One turn moves each row of this set onto another row. After a few examples, where does it send each row asked below?
Gan: [ -5  -3  -9  21  -9  -9  21   6 -10 -17  -8 -23   7 -19 -11  -4 -12   3
  -8  -7 -25  -5]
datir: [ 18 -24  -1   8  -2  11   8   8 -27 -26  -4  11   2  21 -15   4  -9  10
 -10  -7 -29  -4]
Gigo: [-12 -29 -15  21  -3  -7  19 -15 -17  -5  -2 -16  14  -8   2  -2 -12  -8
  -7  -4 -21 -11]
Muzad: [ -4 -20 -12  15  -3 -10  24  -5 -14   5 -17 -12  13 -13  -5  -8 -14 -12
  -3   4 -14 -10]
fulaz: [ 12  -8   4 -11 -23  19  32  -9  -6 -14 -12  -2 -11   7  16   9 -15   6
   2   2  -6 -13]
Danup: [  9  -2  -7  25  -8  31  10  -2  -4 -25   4  -6   4  17  -1 -11 -38  -2
  13  -7 -16 -12]
gul: [  0   9  -7   4 -25   2  26  12  -3  10 -11 -17   0  17   0  10  -7 -12
   7 -10 -20  -3]
mamul: [  7  -8  -8   8 -25  20  22  -7 -10 -14  -3  19   3   3  -6  -7 -31  -7
  22  -6 -14 -13]
kezun: [ 15 -27  -2  11  -2  10   6   9 -23 -36 -13   5   0  18  -4  10  -4  12
   4  -7 -24  -7]
vesa: [ -1   3   9  -2  -4  22   6  -4 -31  -1  -9   6  -4  10  -5   2 -14  11
 -11 -11 -12  -9]
Dubo: [ -2 -24   8  11   5  37  16  11 -28 -24 -15  -7  -2  14  -6   6 -12  -2
  -9  -1 -25 -12]
Kovub: [ -2  -7 -13  11  -6  -9  28   2  -4  -2  -6 -19   6 -12 -10 -14 -17   1
 -16   4 -16  -2]
surif: [ 10 -23   5  18 -23  -5  18   2  -4 -24 -21 -15  10  28  -1   1  -7   0
  14   4 -29 -13]
Sez: [-10 -22 -18  15 -13  -2  23  -4 -11  -9   3 -21   8 -14  -5  -3 -16   6
 -12  -5 -27   1]
Faza: [ 11   5   2  20  -8  32  23   3  -7 -11   7  -2  -1  30  -8   9 -22  -3
   0   2  -7 -25]
Salu: [  8   1  -1  -7  -4  18  19  11 -22   4   4   3   4   2   0  24   0  -1
   1 -14 -19  -9]
Pusob: [ 15 -26  -7  18   8  -2  11  -9   1  -9  -6 -27   1   8  -5  -5 -13   2
  16  -9 -31  -2]
mumo: [ 12  -4  -6  16  -8  33  14   6  -9 -20   0   2  -4  27  -5  -8 -33   2
  14 -13  -6  -8]
mube: [ -6 -10  -6  28   0 -14  17  -5 -17 -13 -14 -18  13 -11  -3  -2  -7 -10
  -5  -5 -20 -19]
sezo: [  6 -13 -12  25  -2  -7  15  -1  -8  -9 -22 -27   4 -12  -9  -4 -16  -2
 -11   5 -30 -17]
zadek: [  5 -12 -14  24  -4   9  20  -8 -11  -3 -25 -33  -6   4  -5  12 -18  16
  -5   4 -35 -18]
dore: [ 24 -17  -9  15 -17   9   8 -10  -8 -16  -3  -7 -16  27   7  18  -6   3
   0   8  -8  -3]
Kunu: [ 25 -10  -6   7  -6  30  24   9 -13 -23 -18 -19   7   9  22   7 -21   3
  15  -5 -22 -12]
zadog: [ -2   2  -4   0 -16   5  23 -16 -15   8  -6 -11  14  20  18 -12  -7   4
  13   0 -19 -10]
Gosal: [ -5 -17  -9   7  -6   1  43   4 -15   4 -22  -9   5  -7  -9   2  -6  -9
  15   2 -10  -4]
Geli: [ 16  -9 -14  25 -25  23  18  -9 -10 -14  -1   8  -3  12 -11  15 -22  -9
   7   7 -31 -27]
lum: [ 20 -10  -7  15 -19  31  29  -5 -15 -11  -2  10  -2  20  -9  14 -14  -3
   8   7 -24 -31]
kamaz: [ 18 -10 -12   6 -19  31  19  -4 -18 -10  -4  17  -5  13  -5  -2 -25  -2
  24 -10 -20 -15]
falog: [ 11  -8   5  -3   4  24  17  10 -24   4   8   4   9   8  -8  13  -5 -11
  -3 -14 -25  -7]
daf: [ -2  -6 -12   5   1 -11  42  -5  -6  -2  -5 -10   5  14  -3 -11 -15  12
 -12  -2  -5  -6]
Muti: [ -4   3   6  -5   3  17   8  -6 -25  -1  -1   2   0  11  10   7  -8  10
  -2 -15  -3  -9]
soz: [  0 -27  -4  11   4  31  19  10 -22 -32  -8 -12  -3  19   4  15  -7   7
 -11   0 -25 -12]
satul: [  5  10 -11  25 -11  24  30   3  -7 -11  10   2   7  21  -7   5 -25 -12
  -4   6  -8 -23]
zod: [ 24  -2 -17  14  -3  13  24  12 -20  -5  -3  -5  11  22  13  11  -8  -8
  11  -2   3   1]
nivek: [ -2 -17 -24  17 -16  18  27   5 -13 -19 -15 -26  -3  29   9  -7 -11   2
   2   4 -34  -1]
zov: [  2 -30 -16  20  -2  -3  11  -8  -5  -4  -6 -26   7  -8  -6 -11 -20  -1
  -6   3 -27  -1]

Gosal goes to Pusob
gul goes to surif
lum goes to kamaz
And these:
mamul goes to Danup
datir goes to vesa
Gigo goes to Sez
dore goes to fulaz
sezo goes to Muzad
soz goes to Salu

One turn moves each row of this set onto another row. After a few examples, where does it send each row asked below?
zaf: [-14  -7  -9  17  11   7  22  -7  15 -22  12 -32  -6  12  10 -27  -6  -2
   5  -6]
zeri: [  0  -6  -6   8  -3  14   4  -2  29   5   9  -4   5  13   9 -13 -32  10
 -14  -7]
pab: [-18  -4 -14   9  13   1  20   3   9 -21   9 -32   5  13   7 -19 -12  -5
   5   0]
doz: [-12 -20 -25  22  -2  12  16 -21   1   4   1 -17 -20  -1   8 -12 -11  13
   5 -18]
riki: [-17 -13 -36   6  -3   6  15  -2  -6  -1 -14 -22   3  -3   3  -3 -17  10
   6  -6]
suri: [-28 -19 -20   7  18   5  17 -11 -13   6   7 -10 -11  -1   0   0 -28   4
   2 -15]
poben: [-25   3  -5  -8   5   5  -2 -22  15   5 -19  -3   9  23 -13 -12   0  -9
  -9 -24]
Fefo: [-25   3  -3  -4   8   5  -3 -26  15   6 -16   0   4  23 -12 -13   0 -11
 -10 -28]
moziz: [ -3  -5  -6   4   1  14   4   3  26   4   9  -5  10  12   7 -11 -35   8
 -14  -6]
dos: [-22   4  -6  -3   2   5  -4 -26  18   7 -20  -4   5  22 -11 -16   3  -9
  -9 -26]
mit: [-22  -8  -5  12  21   4  22  -3   8 -19  18 -26  -5  12   8 -20 -14  -5
   3  -8]
paber: [-29  -3  -1   1  21  14   1 -11 -21   8 -10  -8   6   4  -6  -3  -3  -9
 -15 -19]
Pes: [ -4  -6  -3   7   3  15   4   0  25   7  13  -2   4  13   8 -11 -36   8
 -15 -10]
Buvam: [-15  -6  -1  19   6  22   0 -26  -6   8  -7 -11 -11   1   1 -15  10  -2
 -15 -27]
Kivo: [-14   3 -15   5  -3  18   0 -10 -10   2 -25 -19  14   2  -3 -10  10   0
 -11 -12]

doz goes to riki
poben goes to Fefo
zaf goes to pab
And these:
Kivo goes to paber
Pes goes to zeri

One turn moves each row of this set onto another row. After a few examples, where does it send each row asked below?
Gido: [-11   5  11  -8  -2   2  -8  -1   0  -9  -5  17]
nes: [  2  12 -11   5   5  16 -24  -2  12   8   4  -2]
sifi: [-19   0   7  -8   2   2  -9   0   3 -10  -7  16]
rof: [ -7   0  12  -6  13   0  16 -10  10   2  28   7]
lol: [ -3  13 -15   8   6   5 -18   3  12  11  -5  -9]
razon: [-16   5  11  -5  -7   2  -8  -2   1 -10 -12  13]
Gad: [ 16   6  -6  10  -4   9 -15   5   0   1   3 -17]
toka: [-12   1  10   1  12 -15  23  -6   6   4  15  -5]
zuso: [  7  11 -15  14  11   5 -16   2   0  -1  -4 -12]
fidef: [-17   1   7  -3   0  -1  -7   2   2  -9 -13  11]
zes: [ -4   9 -17   4  13  11 -21   4  13   9   3  -3]
Dif: [-17   0   7  -8   3  -2  -8   1   1 -10  -6  16]
desen: [-17   3   7  -6   1  -7  -5   1   0 -10 -12  13]
Nelip: [ -5  -7  19  -3   9   5  15 -12   7   6  24   4]
Tevir: [ -2   9  21   4  -1 -10  21  -9   8   9  16  -7]
vunit: [-3 10 17  1 -4 -8 25 -7  6  8  9 -8]
zam: [  3  16  -9   6  -1   9 -20   0  11  10  -3  -7]
paku: [  9  -4 -14   7  13   6 -16  11   4   2  11 -11]
Bokit: [ 14  -7  -5  16   8   0 -21  11   5   2   4  -4]
veb: [ 14  -3  -4   7   5  10 -23   3   2  -3  -3 -11]
lokof: [-11   2  13   3  11 -11  22  -4  12   7  20  -3]
fipeg: [-5 -1 16 -3 11 -1 18 -9 11  5 28  7]
diru: [ 15  -3  -4  18   5   0 -19   8   3   1   0  -7]
ton: [ 10   1 -14  13   6   0 -12  12   2   4   3 -19]
pibud: [  3   9  23  -5  -1   2  16 -14   4   7  20  -1]
ran: [ 13  13 -11  10   5  10 -17  -3   0  -3  -3  -9]
Kor: [  6   7  18  -4  -4   5  20 -10   5   7  21   3]
kaled: [ -2  -1  15  -8  12   0  17 -10   9   9  26   6]
vituz: [ 20  -1  -1  18   1   4 -21   6   5   1   1  -2]
netef: [ 16   2 -11   7   4  15 -21   5   2   3  13 -10]
tuz: [-9  2 13 -3 15 -9 22 -3 10 10 18 -3]
Kan: [ 13  -2  -8  10   4   6 -18   5   1  -3  -5 -15]
viko: [ -9  -1   8  -1  10 -10  27  -2   8   8  16  -3]
bisaz: [ -8   3  20   3   2  -9  22 -13   2   8   8  -8]
Bisit: [ -3  10  17   2  -4 -12  20 -11   3   3  11 -10]
gupe: [  5   6 -19  10  16   6 -16   3   2  -2   2  -7]
rugar: [-15   2   9  -7  -3   4 -10  -3   1  -9  -6  18]
redek: [ -1   3  26  -1  -4   5  16 -17   3   8  17   0]
zal: [-5 -2 10 -7  9  2 20 -5  7  5 26  6]
Mupor: [ -2   9  19   1   0 -11  22 -10   7  11  10 -10]
vama: [-15   6  10  -5  -7  -2  -7  -1  -1  -9  -9  13]
komi: [-13  -6  13   0  14  -8  21  -7   7   8  16  -4]
bepo: [  4   9  18  -5  -4   4  14 -19   4   2  22   2]
Sese: [ 18  -6  -3  16   8   3 -21   8   4   0   5  -2]
deto: [ 10  -7 -11   8  13   5 -21   6   4  -6  -5 -12]
menoz: [  3   9  24   0  -3   0  16 -13   7   7  23   0]
daneb: [ 12   8 -17   6  12  13 -21  -1   0  -2   5  -5]
Pef: [ 13  -7  -9   6  11  12 -22   5   1  -5   1  -8]

komi goes to Nelip
vunit goes to viko
And these:
zam goes to lol
ton goes to paku
pibud goes to Mupor
Pef goes to veb
Bokit goes to Sese
ran goes to zuso

